In the data rows, 128 means zero.
Here is a table of points, one per row:
[210 130  90  89  50 241  51  51 128  83 150  48 120 199 159 241 140  96
  87  45  88 167  51  90 167  70  89  90 129 166 163  75]
[128 128 131 168 207  84 166 126 128 141 131  87 205 127 112 130  64  72
 166 167 127 127 129  90  88 121 128 207 129  92 128  97]
[169 168 130  90 128 153  89  89 129 112  95  87  80 126 184 130 129 184
 167 126 126  49  90 165 206  87 203 130 168 129 127 148]
[ 86  90  89 169 167  86 128 127 167  82 153 128 140  90 128 130 156 118
 166 126 165 127 129 127 128 129 128  90  90 129  92 132]
[128  90 214 129 128 135 128 164  50 130  42 167  62 162  24 167 114  87
  87 126  89 128 130 201 127 121 203 168 129 129 127 102]
[128  90 172  89  88  76 128 127 167  62 155 128 153  17 100 167  50 168
 127  86 127  88 130 128  88 139  90  52  90 166 163 216]
[170 168 131 169 128 135 128 165 168 193  72 167 113 126  41 166 169  51
 126 168 127 166  89  90  48 111  51 206  90 166 164  44]
[169 129  89  49  49 120  90 166 128  80 119 167 113 127 157 167  95 120
 127 127  88  88  90 127  87 126 166  90 129 129 163 188]
[128 167  89  89  89  99  50 127 128  33  96 128 162 127 173  93 145 163
  47  45 205  88 130  90 127 123  89  91  90  92 163 166]
[169  91 131  49 128 180  90  89  89 134  78 127  73 126 151 166 157 127
 127 209  88  89  51 164 167  68 203 129  90  92  91 132]
[211  91  47  49  89 206  90  51 168 119 158  87  58 162 130 166 120  97
 126  86 127 127  90 128 167  58 127  90 168 167 127  89]
[ 87 244 172 168  89 126 205 164  88 182 143  88 166 199 149  93  67 162
 127 127 165 127 129 127 167 216  89  90 205 167 163 112]
[169  90 213  89 129 158  90 203  11 150  49 207  82 199  30 167 136  92
 127 126  88  89  91 239 207  99 202 168  90 129 128  79]
[ 86 167 131 128 167  99 167 127 167 131  64 127 115  90  62 167 184  71
 126 126 127 127 129  90   8 136  51 207  90 166 127  62]
[128 129 131  88 167  79 166 126 128 116 206 167 173 126  70 167 109   6
 126 167 127  88 208 165  88 125 127 128 206  18  56  59]
[128  90 131 129 128 115 128 166 207 143 118 168 155  90 114 167  57 134
 206 127 166 127 129  90 128 127  90 129 129 204 164 140]
[ 86 128  89 168  89 193 166 165 128 147 190  88 103 199 137  93 102 112
  88  86  49 166 168 128 127 176  89 129 166  92 163 146]
[128  90  90 128  88 176 167 165 168 173 194 127  86 162 129  94 125 106
 127  86  49 166 208  90 128 166 128 169 167  92 127 174]
[170 128 131 129  89  97  50  89 128 110  94  48 110 126 145  93 119 160
 127  46 166 127  90  52 167 138  89  91 129 166 199 127]
[127  90  90 128 167 127  89 127 128 218 147 167 100 126 111  56 187  93
 126  86 127 166 169  90 128  73 166 129  90 167  92 116]
[ 86 129 131 129  88 136 128 165 168  95 148 167 138 126 138 167  89 151
 127 167 126 127 129 165 127 127 127  91 129 129  91 141]
[128  90  90 169  89 198 167 126 128 172 209 168  80 198 130  94 112 125
  88  86  49 245 168  90 127 164 128 129 166  92 164 110]
[170  90  48 169 127  97  89 127 167 156 192 167 129 126 140  93 154 113
 126 168 165 166 209  90 128 105 128  90 129  92  56 153]
[129 129 173 129 128  55 128 165 127  52 149  88 185  17 126 130  59 166
 127  86  87 128 129  90  88 159  90  91  90 166 199 216]
[ 87 167 214 168 167 113  89  89 167 133 104 128 126  90 228  93 226 218
   8 126 204  50 169 165 167  92  89  14 129  55 127 234]
[128 167 131  89 128 117 128 127  88 122 142 128 150 126 152 130  86 125
 126 127 127 127  89  89 127 121 165 169 129 167 127 174]
[ 87 167 131 168 167 128 166 165 128 109 172 167 148 163 146 130 162 151
 166 208 204 127 169 165 167 160 127 129 167 130  92  95]
[128 129 131  89 128 117 129  88 128  90 102 128 113  90 140 130 104 154
  87  86 127 128 130 128 128 106  89 130  90 129 163 117]
[129 128 172 168 168 156 167 165 168 147 120 127  82 126 114 130 182 149
  48 168 127  49 168 127 128 184  51  91 167  55 163 186]
[ 45 206 131 128  89 124 205 126 128 136 167  87 119 126 137  56  75 139
  87 127  87 166 168 128 127 184 128 129 205  92 127 129]
[ 86  90  89 168 167  88 128 127 167  92 134 127 156 127 142 167 186 141
 166 167 165 167 129 165 127 119 127 129  90 129  56  75]
[ 87  89  89 168 128 167 166 126 128 161 177  88 116 162 115  56 127 127
  87  86  49 126 168  90 128 163 128 168 167  92 163 114]
[128 129  89 129 168  90 167  88 128 105 110 128 119  90 126 130 159 127
 126 127  87 166 129  90  88 133 128 168 129 167 127 107]
[ 86 129 172 169 168 121  89  88 128 124 108  88  93 127 177 130 184 213
  88 126 165  49  90 165 166 122 166  52 129 129 164 197]
[169  91 173  89 128 140  90  89 129 139  81 167  89 163 120 166 133 146
 126 208  88  89  51 164 167  46 203 129  90 129 128 102]
[128 129 213 129  88 129  89 241  11 153  30 166  74 162  30 129 146  87
  87 126  88  88  90 239 127 140 241 168  90 129 127  74]
[ 87 128 131 208 167 102 167 165 128 105 162 127 169 163 145 167 147 113
 126 167 204 127 129 165 167 146 127 130 129  93  56 109]
[128 167  89  89  89 156 128  88 128 146 146 248 122 126 149  19 181 185
  88  86 127 166 168  90 127 173 127 130 206  55 127 167]
[ 86 167 131 209 127 121 127 126  88 143 154  88 175 126 133 130  98  99
 127 127 127 166 129 128 128 133 128 168  90 129 128  88]
[ 86 129  89 168 128 144 128 127 167 110 150  87 146 126 148 167 131 143
 126 168 166 167 130 128 127 114 128 130 129 129  92 123]
[169 129 131  89 128 158  90  89  88 121 100 127 115 126 196 129 122 163
 127 168 127  89  90 165 166  92 165  91 129 129 128 168]
[ 86 128 173  88 128  71 128 127 128 107 117  87 124  90 109  93 136 158
 127  86 166 128  89  90 127 136 128 129 129 128 200 110]
[168  52  89  89 127 186  91  12 168 145 119 127 112 126 206 166 151 161
 166 208 127  89  51 164 207  10 164  91  52  92  56 154]
[128 129  89  89 127 119 128  88 128 120  91 167 127  53 121 130 168 106
 126 127  88 127 130 128  48  99 127 168  90 166 128 140]
[ 86 128  89 168  89 183 166 165 128 171 191  87 134 199 131  93  82  77
  88 127  88 166 168  90 128 161  90 168 127  55 164 129]
[170 167 130 129 128 149 128 165  49 127  96  87 122 163 178  93 146 178
 127 127 127  88 130 127 167 149 165 130 167 167 163 157]
[169  91  90 128 167 126  89 165  88 242 123 166  82 163 107  56 181  78
 166  86 127 206 169 128 127  82 165 168  90 167  56 150]
[128  90  89 169 128 101 129 127 127  72 146  88 168  90 161 130 145 171
 126  85 165 167  89 128 127  99 127  91  90 129  91 154]
[128 167 131 128 207  71 166 126  88 132 145 127 220  90 132 130  69  78
 205 167 126 127 169  90 128 139 127 207 129  92  92  58]
[128 167 173  89  89 140 127  88 168 123 118 167 103 126 100 130 109 128
 167 127 166 167 129 128 128 178  89 130 206 166 163 123]
[128  90 131 129 128  98 128 126 167 135 151 207 187 127  92 129  70 102
 166 168 166 127 129 128  47 135 128  90  90 167 128 134]
[169  51  89  89  89 175  89  89 128 100 134  87 120 126 128 166  98 130
 166  86  88 127  90 128  87 102 127 130 129 203 163 135]
[128 129 131  88 128 116 128 127  88 162 124 127 117 126  99 167 126 116
 126 168  88 167  90 128  88 132 127 168 129 166 164  95]
[ 87 128 173 128 167  81 167  88 167 126 103  87 107  90 103 130 172 126
 127 127 127 127 169  90  88 151  90 168 129 129 127 127]
[171 167  89 168 246  34 166 165 167 198 164 167 255  90 132  93  97  84
 245 126 204 127 207  91  88 152 128 168 129  92  20 132]
[ 86 129 131  88 207  84 128  89 167  38  75  88 182  54 175  93 174 181
 206  86 126 128 169  90 128 150 128 129  51 203 127 152]
[129 167 172 209 128 153 167 165 128 175  82 127 128 126 121 130 162 147
 127 167 126  88 129 127  87 155  51 129 128 129 163 104]
[252  52 172  90  89 182  51 127  49  93  94 167  92 162  72 166 110  84
 167 126 127  49  91 239 206  82 164  91  90  92  92 101]
[128 129 131 169 128 137 128 127 167  92 151  87 162 126 152 166 136 138
 166 168 165 167  90 127 127 131 128  90 129 166  91 131]
[ 46 243 172 128  49 131 244 203  89 171 144 127 113 162 124  57  63 187
  88 127 166 167 128 165 167 247 128 129 243  92 163 108]
Along one direction, these points spread out more than along any other. Take the direction at right angles to it along which they spread out most. Go by this last direction. Where along it does each point below lie, from 0 to 99? The average is 50, and the first point in the table lies past the average. One standard deviation of the points above along it is 16.
[128 129  89 129 168  90 167  88 128 105 110 128 119  90 126 130 159 127
 126 127  87 166 129  90  88 133 128 168 129 167 127 107] 52
[ 86 129 131  88 207  84 128  89 167  38  75  88 182  54 175  93 174 181
 206  86 126 128 169  90 128 150 128 129  51 203 127 152] 82
[128 167 173  89  89 140 127  88 168 123 118 167 103 126 100 130 109 128
 167 127 166 167 129 128 128 178  89 130 206 166 163 123] 49
[ 87 128 173 128 167  81 167  88 167 126 103  87 107  90 103 130 172 126
 127 127 127 127 169  90  88 151  90 168 129 129 127 127] 56
[128 129 213 129  88 129  89 241  11 153  30 166  74 162  30 129 146  87
  87 126  88  88  90 239 127 140 241 168  90 129 127  74] 8
[ 86  90  89 168 167  88 128 127 167  92 134 127 156 127 142 167 186 141
 166 167 165 167 129 165 127 119 127 129  90 129  56  75] 56
[128  90 131 129 128 115 128 166 207 143 118 168 155  90 114 167  57 134
 206 127 166 127 129  90 128 127  90 129 129 204 164 140] 59
[168  52  89  89 127 186  91  12 168 145 119 127 112 126 206 166 151 161
 166 208 127  89  51 164 207  10 164  91  52  92  56 154] 67
[ 87 128 131 208 167 102 167 165 128 105 162 127 169 163 145 167 147 113
 126 167 204 127 129 165 167 146 127 130 129  93  56 109] 48
[128 167  89  89  89 156 128  88 128 146 146 248 122 126 149  19 181 185
  88  86 127 166 168  90 127 173 127 130 206  55 127 167] 51
